Each named move below is a turn or a mirror, shown by a few rows before and after it. Which moves, in which order, take the first row of each later pair to the second? The first pair is answered.
move E:
[-25.0  -7.2 -13.5  24.2   4.6 -17.9 -39.6  14.8  14.8   1.8] |-> [-12.2  29.6   7.8 -23.8  -4.8 -20.5 -25.6  -6.4  28.8 -10.2]
[ -0.8 -22.3 -11.9   3.5  10.8  11.7  26.0   8.6 -20.4   7.1] |-> [  8.8   2.8   2.9 -26.5   5.8   5.8  31.7  -6.3  -9.1   1.5]
[ -8.3  20.1  -3.8 -21.8  22.7   1.5 -37.2  15.0   6.8  -4.2] |-> [-12.6  12.9  -9.7  -8.2  25.3  -1.0 -40.6  17.8   7.8  -6.0]
[  8.5  20.4   7.6 -32.2   5.3   1.1  30.4  -6.7  -1.0  -0.6] |-> [ -4.8 -23.3 -15.2  21.5  22.7   7.1  21.3  17.3 -17.4  10.6]
move U:
[ -4.7  -0.1   2.1 -10.3 -11.7  -6.4   9.7   6.4  10.5  -0.9] |-> [-7.6  1.0 -1.5 -7.0 -8.2 -5.5 15.4  7.0  7.8 -1.6]
[ 27.2   2.6 -15.8  -8.9 -24.6   2.4  33.2 -18.7  14.3  -3.1] |-> [ 26.3   9.5 -13.7 -15.3 -26.9   2.5  21.3 -16.8  19.3  -3.4]
[-21.3  23.1  -6.9 -20.6  27.7   3.0 -38.1  19.9  -6.2  -7.0] |-> [-24.9  -2.0 -19.0  -6.5  39.5  10.9  -7.2  23.5 -26.8  -0.8]
move N:
[ 16.6  17.1  20.5 -23.2 -13.9   2.0  31.6 -12.4  11.2 -20.3] |-> [ 22.0  19.4  24.8 -18.7 -24.2  -1.4   9.6 -16.5  22.2 -18.6]
[ -9.2 -16.1  -4.3   4.0   6.3  20.4   5.9 -12.9 -20.9 -20.4] |-> [ -4.8 -16.4   0.7   5.8   0.5  18.7   9.3 -15.6 -17.5 -18.7]
[ -7.4 -22.7 -14.9  12.1 -10.4  -0.5  -8.8   4.1   6.8   5.2] |-> [-11.5 -26.1 -14.4  11.7  -8.3   3.2  -8.0   6.6   2.6   6.2]

Each pair is 2 to 3 moves apart.
[  7.9  29.4  16.5 -35.9   6.4   3.2  20.6  -8.4   5.4  -2.8] |-> [ -4.2  -3.4   4.9  17.0  -3.2  -3.4 -42.2  12.7  20.4   2.8]
N, E, U
[ -8.2  17.6   1.4 -31.4  17.9  20.1  27.7  23.6  -5.5   9.8] |-> [-10.5  23.3   7.1 -27.8   4.1  16.6 -27.2  26.3  15.3   9.3]
E, U
[  0.0 -51.0  -7.1  57.2  11.0   2.4   2.7 -13.5   1.6  -0.2] |-> [-13.8 -45.1 -17.7  45.6  34.9  10.8 -20.1   6.6  -0.2  -2.5]
U, N, U
[ 21.2  35.6  22.0 -28.2  -1.1  -8.2 -28.1 -19.4  15.0 -11.9] |-> [-14.4 -11.6 -16.0  20.8  40.8   8.1 -30.0  19.0 -20.4   2.2]
N, E, N
[ 21.9  13.2  27.4 -36.6  -8.3  -9.1  16.1 -36.0   4.8  -1.0] |-> [  0.6 -43.7   0.2  17.9   9.8   3.0  38.4  -9.3 -24.6  16.0]
U, E
[-14.0 -27.0 -13.1  18.1  20.4  15.3  25.2  19.7 -27.2  13.0] |-> [-10.1   3.6  -0.6   5.7  -1.3   0.2 -55.9  15.3  15.6   7.6]
U, E
[  0.4  -8.2  -3.1  21.5 -20.9   1.5  17.0  -7.0  15.4  19.7] |-> [-14.5   1.3  -6.6  15.2 -10.6   3.4 -24.5   4.4  21.6  16.8]
U, N, N
[ 13.7 -25.9  -6.8  32.6 -38.2 -11.2  -3.4 -17.8  10.1  11.7] |-> [ 11.1 -25.9 -12.3  16.0 -18.7  -2.8  43.7 -17.0 -11.2  11.0]
N, E, U
[ 15.4 -18.7   9.4  13.9  -9.5   0.4   8.2 -19.4   3.1  10.0] |-> [  7.2 -23.3  -0.7  20.8   3.3   4.7   2.9 -11.4  -6.1  14.5]
U, N, U
[  3.0 -27.4 -15.4  42.7  22.4  14.8  -8.5  15.4 -10.9  11.7] |-> [ 13.9  23.1   7.3  -7.2  -4.1  -0.3 -46.6  -6.2  26.2  -2.2]
U, E
[ 13.6  -5.6  -5.0  17.6   5.6  10.3 -51.4   4.7   4.3   5.2] |-> [ 25.0 -25.2  -7.6  20.0   7.5  12.2  29.6  -7.7 -21.2  11.2]
E, U, N
[-24.4  -6.7 -14.8  -3.9  40.4  -4.0  25.2  12.4 -19.7   2.2] |-> [-19.1  28.4  -3.6 -33.4  32.2 -10.5 -14.7   9.1   5.7  -6.9]
U, N
[-16.2 -40.9  -3.7  53.6   2.8   6.3 -34.3   3.5  -6.1  -0.3] |-> [-23.5 -42.5 -12.5  42.1  23.4  16.7  -5.5  12.1 -26.0   0.9]
N, N
[-19.3 -18.1  -5.3  12.1  27.8  -6.6  40.2  30.9 -30.2   1.9] |-> [-17.3  -3.0   1.3  16.2  10.2 -16.5 -52.0  34.8  10.5  -2.1]
U, E
[  6.7  25.8  12.1  -1.6  17.0  -8.9 -32.6   3.5  -1.6 -33.9] |-> [ 14.6   9.8  10.0   5.5  19.9  -6.2  37.5  -5.3 -25.4 -28.9]
U, N, E
[ -3.4  -3.0   2.0  14.6 -10.8  -8.8 -31.9   1.4  14.8  -2.4] |-> [ -3.0  20.0   5.8 -15.5  -3.6  -3.8 -27.6  -0.1  15.8  -6.2]
N, E
[ -9.4 -18.0 -16.3  -3.8  33.7  14.7  29.2  25.4 -21.9   3.5] |-> [  6.5  -6.6   0.6 -18.1   9.5   8.3  57.3  -1.8 -18.1  -2.1]
N, E
[-22.8 -21.4   1.1  14.9  31.7  15.2   8.6   6.4 -14.1  20.7] |-> [  2.1  20.6  32.9 -25.5  -4.6   0.8  10.2 -30.1  11.4   7.4]
E, N, N
[ 21.3 -19.4   4.8  48.9 -25.6  -6.4   8.7  -3.6  -1.6  11.3] |-> [ 32.3   1.4  19.3  25.7 -39.3 -10.5   2.0 -18.9   9.4   4.5]
E, U, N
[ -1.6 -23.1 -14.2  15.3  17.7  10.2  30.6   6.9 -20.4  15.2] |-> [  5.1 -14.8  -4.9  33.2 -12.6  -0.2 -36.7  -0.1  11.0  10.3]
N, U, E
[  3.5 -25.9  -2.0  23.1  -2.9   4.9  43.4   1.2 -17.2   6.7] |-> [  4.0  17.1  10.7 -10.2 -11.4  -1.3 -44.6   5.3  23.0  -3.3]
U, N
[-30.7 -23.0  -3.3  -2.7  35.3  -0.2  38.6  32.3 -32.7   3.7] |-> [-35.5  -7.6   1.3  10.6  17.6 -11.5 -60.9  35.7   4.9   0.1]
U, E
[  5.3  11.1   1.8 -10.1   2.4 -14.7 -32.4  -2.2   8.3  -2.4] |-> [ 14.3  10.0   7.0 -16.6   0.1  -9.6  16.6 -17.9  -6.3  -3.6]
U, E, N
[ -3.1 -14.6   5.4  16.3   4.8   1.9  26.0  -1.6 -27.0 -19.7] |-> [-13.5 -17.5  -2.7  14.0  13.0   1.9  15.6   7.1 -28.5 -21.4]
U, N, U
